Each path below is one point turned by a fixed rotation once a step. After each direction that follows a path, write how fast that rotation turns it, in degrees per step (0 if it stays still).
Each turn is a multiple of 5 degrees from 10 to 175, or 0.
Each row of a path follows its step; steps can be skipped.
Path 1:
step 0: [ 14   6 -24  -4   6  11  13   3   7   0   4  -6  -5 -10  -3  22   0  -2
  14  -4  -9 -30  11   7 -31  26  -6   4  -9 -31]
step 1: [ 18  30  -3 -16  -7  -4  16 -15  12   2   8 -24  17  -3   9   8  15   6
  29   4  16   2  -7 -12   9 -12 -27  11 -12  -2]
step 2: [ 12  12  -2   7  13   4  21  13  -3   6  16  -1  -9  13   6  -3  -2   3
   5  12   2  29  37 -10  -7 -22  18  27 -14 -17]
step 3: [  9   3 -15  -9  -4 -14  13 -10  25   3   0  17  -4   4 -11  23   4  23
  -9  -8 -22  23  12 -26 -11  14 -11 -12   1 -19]
step 4: [ 12   6  19  23  -1 -19  -1  -9   3 -12   5 -10 -11  12 -16  14  38   2
   5   1  17  27  -6  13   9   8 -21  -1 -11  -9]
step 5: [ 19  -5   4   2 -13  14  20 -30 -18   4   1   7 -16  22   1  12  13  -4
  -5  -3   0   6 -10   1 -10   3  40  20  -6 -16]
step 6: [ -7  10  31 -34  -8  -4  -8  -6   6  16 -26  -1 -15   9   4  23  -3  16
  19  -2 -11   5  -5 -10  10  26   2   7  -5 -13]
step 7: [ 42  23  26  21   0  -3 -14   8  -3  16 -14 -19 -14  -2   5   1 -15  13
 -10  -8  14  16  -6   9   5  -2  -2  12  15  -6]
step 8: [ 10  -3  -5  -9  -1 -23  -5  -4 -10   4   1   1  -4  16   7  23 -24   1
 -31 -10  18 -25   0  -2 -11  -7   8   2  -6 -38]
step 9: [ -8   1   4   8  -1 -12 -10  -2  23  10 -23 -30  -5 -10   7  32   4  -5
  16 -14  -9 -17  -7   1 -19  -8 -12   4 -33  -7]
step 10: [ 30   6 -18   8  -3  -9  -3  -7 -29  28   3   0  -7 -19  16   6   6   0
  31  -9  11   4   6   4   8 -28  -3   4  -9  -6]
Directions:
[ -3   5  -2   1   1   3   3   5   2  15 -12 -10   4  -1  -2   0  16   1
   0   0  -2  -1  -2   1   6   1 -10  -8   8  -1]	125
[ -4   2  11   5  -3  -5  -6  -2   8  -8  -6  -8   7  -3  -4   2  -3  -3
   7   1   1   8  -5  -2   6  -1 -11   9  -7   9]	135
[  6  -1   2  -8   3   1 -11   5   2   6  -3 -11   5  -5   3  -3 -12  -8
   0  -2   5 -11  -5   5  -8  -1  -2   4   4 -10]	40
[  9  -6   1   2   7  -5   0  -2  -3   3   3   5  -2  -9   1   4  -5   5
  11  -6 -10   3   4   8  -1  11 -10  -3   8   5]	110
[  4   1   4  -4  -5  -5   2   0   1 -13   1  -9  -6 -13   4  -6   7   8
   5  -1   7   3  -1   5   0  -9   6  -8   8  -1]	125
[  2   0  -3  10  -8  -3  -8  10   2  -5  -2   3   0  -4  -8  -1  -7   7
 -14   4   4   4   6  -5   2   7  -6  -4   7  -9]	85
Path 2:
step 0: [ 21  28  -7  -5 -11   1   1   7  -8  -1  11  10  -3 -36  -1 -14  17 -20
   7  -1 -31  31  -2   5  15  18  24   9   7 -19]
step 1: [ 20   1 -11   0   9   5   6  -2 -16 -22   0  27  -4  25   3  10  33 -16
  -5 -10  -2  10 -29   3  25 -21  12   1  -5 -38]
step 2: [ 12  -3  15 -31 -19   9  18   1  21   3   6  19 -15  -6 -15  -1  15  -2
 -12  -7  -3   3 -11  20 -36  -3   2  -2   3 -45]
step 3: [ 14  -7  21  -8 -15   5 -21  16  -5   9  -1   8 -32   0  10 -24  21 -24
  10  -6  -2  31 -14  18  11  27  10  -9  20  -8]
step 4: [ 15  15 -13 -27 -28  19 -10   3 -30   4   7  -4 -15  19  10  17  19 -17
 -21   5  -8   4 -38  -4   6  -9  12   3 -10  -5]
step 5: [ 16   7   5  -2 -23  -3   7  -7  -3  -3   9 -26  -4 -14 -38  -2  47   4
  11 -11  -9   3 -24   9 -17   0  -3   0   0 -23]
step 6: [ 32  -6   1   3  12 -10   7  -3 -21   9  16  -6 -29  13   1  -6   3 -14
  20 -12  23   4 -26  22 -12  10  31  -6  26 -12]
step 7: [ 16 -32  -8 -32 -37   1  14   2 -13  -5  15 -11 -23 -11  24   8   3  -8
   7  16 -14   3 -19 -13  -9 -19  15  -7  11  -7]
step 8: [ 24   0  -1  -2 -17  27 -23 -14 -16 -14  -2  -4   2 -26 -24  23  27  -8
  21  21  -8  16   1  14  -2  10  15 -11  19  -9]
step 9: [ 25 -20 -13   3  -6 -11   1  -1   4 -10  -2  -3   7  42 -17  25   5 -16
   3 -10  -4  28 -29  11 -11  -3  31  -6  12  -2]
step 10: [  1 -25  -7  -3 -31  15   1  -8   9  23   9   2 -22   7  -3   4   9   6
   8 -17 -24  -2  -4 -14 -34 -12  12   8  38 -20]
Directions:
[  8  11   7   0  -2  -1  -1 -10   0   7   8   2   7   3   3   9 -14  -9
  -7   5   5  -5  -2   6  -3   0   4  -2  -3  -3]	155
[-1 -4  6 -1  0  3  2 15  4 12  1 -1 -2  0 14 -4 -8  2  8  6 -5 -8 -4  0
 -2  8  0 -3  7 -4]	95
[  9  -1  -3   8   7  -1   6   8   6  -1   2   2  11   6  -6  12   8   7
   1  -5   3  -4  -8   4  -5   4 -10   3   1  -6]	95
[  0  -4 -10   5   6   1   3   1  -7   2  -5   6   0  12   6  -2  -1   1
  -4   3   7   5 -10  -7  -2   1   8 -14 -10   2]	135
Path 3:
step 0: [ -9  31 -35 -33  14  -6 -31  -1   5 -18 -11 -11 -23   2  12 -25  -7 -27
 -22  15  -1  21  -9  12  13 -18   6   5  -8 -12]
step 1: [  5  45  16  -9 -12 -19 -32 -15 -24 -16  -6   8 -10  14 -10  -7  -7 -17
 -23   8   6  33 -28  -1  -2   9  -9  19 -17   3]
step 2: [ -1  13  -8   7   8 -14 -70  -3 -13  -8 -13 -20  -2   9 -16 -18 -11 -26
  -2   0   5  -1 -30   0   3 -22  -8   1  21  11]
step 3: [ 19  54   5 -17  -1  -6 -28  -7 -29  -1   9 -14   3  20  15   4 -10 -11
  30   0   0   1 -20 -18  -7 -24 -21  -8  -1  12]
step 4: [ -9   3  13 -25   1 -12 -49 -21 -18  24  -9  -6  -6   6  11 -27   6  11
  26  -7  -2  25 -19 -15  -8 -11   6 -33  13   6]
step 5: [-14  33 -17   1  -7   5 -22 -17 -14   7  -4  -7   6  16  -4  -7  26   6
  37  14 -32  10 -15 -15  -2  22 -30 -32   7   1]
step 6: [-26   9  -4 -36  22 -28 -30  -6   9   5   0  -5   3  10  19   5  21  25
   7   4 -17  14   3   2  -3   4 -34 -13  34 -13]
step 7: [ 11   7 -19 -32   0  -6 -25  -9  -1  -5  15  24   0  43 -10  10  39   5
 -13  10 -11  13   6 -27 -13  20 -20 -22   8 -12]
step 8: [-11   9 -37 -33  15  -2 -33  20   7 -18   0   4  32   0 -14   5   6  26
 -23  20   4  25  -5  -1 -13   2  -7 -24  13   4]
step 9: [ 22   3  -2  -6  -9 -20 -34   7  -1  -4  16  17  33   9   1  36   6   3
  -3  35  13  36   4 -11  -7  17 -24   9   3  18]
step 10: [  7 -28 -41 -25  -9  -1 -53  15  -9   6  10   1  10  -9  -6  23 -17   2
  15  21   6  11   7 -20  11 -11   5   7  16  -1]
Directions:
[ -9  -7  -6 -10   0  -5 -10   2   1   2  -6   2   4  -9   0  -7  -6   7
   0  -8   2  -7   0  12  -5  -5   6   3   8  -2]	175
[-2 14  7 -5  8 -6  9  5  0 -2  3 -3  5 -6 14  5 -6  8 -1  3  1  7  3  8
 -3 -5 -6  3 -3  2]	135
[-6  3  2  8 -3  4  1 -1 -3 -1 -7  4  5 -7 -8 -9  0  8 -4  4  0 14 -7  5
 -4 10  5 -8 -9  5]	100
Path 4:
step 0: [-12  -6   2  -7 -16  -6   4 -17  15  -5  13   1 -12  23  -4  20  17 -17
  -6 -24 -27  -8   9 -13 -20  -6  37 -14  -5 -25]
step 1: [-13  16   3  16   6  31  -5  33 -10  -6  -6  23   4  -8   2  12   6  -2
  -7 -12  36 -23 -14   5 -17  16   3  -6  23  13]
step 2: [ 11 -12  -9  29 -18 -23 -26 -10 -10   3   6  19  -3  13 -19  -2  15  17
  18  19 -22 -20  25   5  23  -5   3  -8   0  15]
step 3: [  7  40  22 -19 -10   0  17   0 -20  22 -14   3   8 -22  -1 -21  -4   9
  -7  15  20   4   3   0   0  -6 -23  21 -15  10]
step 4: [ 14 -13 -18   2 -18 -31  -1  -5  27 -14  -7 -46 -11  -7   4 -13   5 -33
   0  -3  -9  14  14  -9   3  -3   8  -3  -4  14]
step 5: [-20  13  -1   3  13  -5  13  -1  24   8   2   7  20 -12  16  10  -2   9
 -12  -2  -6   8 -37  -2 -48  -1  -6  12  12 -16]
step 6: [  8 -30 -16  31  24  21 -12 -12  -4 -36 -14   4  -4  -3  19  13  -4   5
  17 -14  -6   3  25  13   7   4  -8  -1  16   1]
step 7: [  2  -6  44  -8  17   9   1  12  -6  28  11  14 -17  -2   7   9   2  30
   8  21 -18 -12 -14   4  18  -9   4  12 -16 -23]
step 8: [  7   3  -1  -3  -2  20  12 -13 -22 -11   3   3 -10 -17  -8  -6 -12 -42
 -16   6  13  23  18   2  28   2  23 -21 -19   9]
step 9: [ -9   9   0 -21 -25 -20   2  19  28  16   4  -4  24   8  -4   4  -4  11
  14 -15  -1  -5 -36  -8  14   0  33 -14   3   5]
step 10: [ 18  23 -20   7  -4  13  -2 -13  -9 -18  -7  15   5  23 -18  11   3  -1
   7   1   6  30   7   7 -35  24 -13 -15  21  14]
Directions:
[  2   5   2  -5  -4  -9   0 -11   1  -3   0  -6   7   2  -6   3  -3   1
  -3   5   5   8 -11  -1  10   3   2   6  -4  16]	65
[ -2  -4 -12   8  -3  -1  -2  -2   4  -1   7   8  17  -8  -4  -7  -3   3
   2   0   4  -2  -7   7   4   0   1  -4   8  -6]	95
[ -7   6  14   6   4  -3   3   4  -4   7  -1  -3   3  -3   0 -10  -6   8
   2  -6  -1  -2  -8 -13   0  11   2   2   5  -4]	170
[  4  -1   6  -5   4   1  -5   4   6  -5   4  12  10   4  -2  -4  11   0
  -4   7  -1   9   2 -16  -4  -7   1   4  -2  -3]	155
[ -2  11  -8   2 -11  -7  -8   5  -1   3  -6  -3  -3  -1  -3 -12   2   2
   6   5   2   0   4  -4 -11  -6  -8  -2   1   9]	45
[ 10 -10  -6  -4   2   2   1   2 -10  -6  -2   5  -5 -10   2  -7  -4   4
  -9  -2   9   4   2  -3  -8  11   4  -1   0   8]	160
Path 5:
step 0: [ 15   5  -2   4  29 -13  11  16 -37  -7  23 -26  -5   2  18  -3 -21   1
   4 -14   1  18   7   5 -28  -5  -8  15   1  -4]
step 1: [-19 -15   9 -14   0   9  17   8   7 -29  -7  30   5  25  21 -10  10   6
  11 -12  18  -8   0  -6  -6  -1  13 -26 -14 -21]
step 2: [ 13   9   4   1   3   3  -3 -13  27 -33 -19 -30 -12  -9 -10  10   3   5
  10   1 -16 -15   4  12  -9   5 -33   2 -21  16]
step 3: [  4   0 -17   8 -17   3  -9  -4   5   8   6   8 -16  -8  19  10  34 -27
  -5  17  18  39 -23   1   1   1 -13  -5  13 -11]
step 4: [-16   0  11  11  -3  11 -22 -12  29  19   4  -3 -14 -16  -8 -15 -29  17
 -26  -2  20 -23 -11  -8 -15   5  11  10   6 -14]
step 5: [  6  17   2  14  14 -11   1  -2  -9  25   0   3  -1   2   9   2   3 -24
  19 -19  -7   7  29  29 -17  24  26   9  -5  18]
step 6: [ -8 -29 -16   3  13 -16  -9  -3 -11 -25   5  -5  17  -3  -8 -24   7 -11
  24 -22  10 -12 -10 -17  15 -13  16   9   7 -22]
step 7: [ -3   8   0 -11  15  25  10  19  14 -13   2   4  14 -18  -7  24   9   2
 -16 -16  14  -5   9 -13  15  -4  -8  -3 -30  38]
step 8: [  1   3 -15  17   6  13  11  -1 -26   7 -13 -27   6  -9  21  -5  -9 -13
   3   4 -14  15 -13 -12 -23 -14 -33 -26  12  -7]
step 9: [-16 -13  12 -23 -14 -19   3  14  19  11 -28  18  -5  12  17  14  -3  -2
 -22  -3  12 -11 -22   7 -17  -8   3   8 -10 -18]
step 10: [  3  21  23  17  14  17 -19   7  13 -16  -5 -11 -24  -4  -2  -4  14   4
  10   3 -44 -10  -2  16 -16   2  16  21   8   7]
Directions:
[-11  -1   1 -16   3   0  -8   2  -4  -1  11  -5   3   1   2   4   3  -2
   2   9   6   3 -10   1  -1  -6   7   7  -6  -6]	125
[ 1 -9 13  4  4 -2  5  4 -9 -8  9  4 -5  0 -4 -2 -5 -4  7 -3  3 -1  8 -4
 -3  4 12  8  5  4]	65
[  5  14   2  -4  -6   4   1  -3   1   3   4 -16   4   1   2   9   0  -9
   9  -1  -9   4  10  -5  -7   1   1   2   3   2]	135
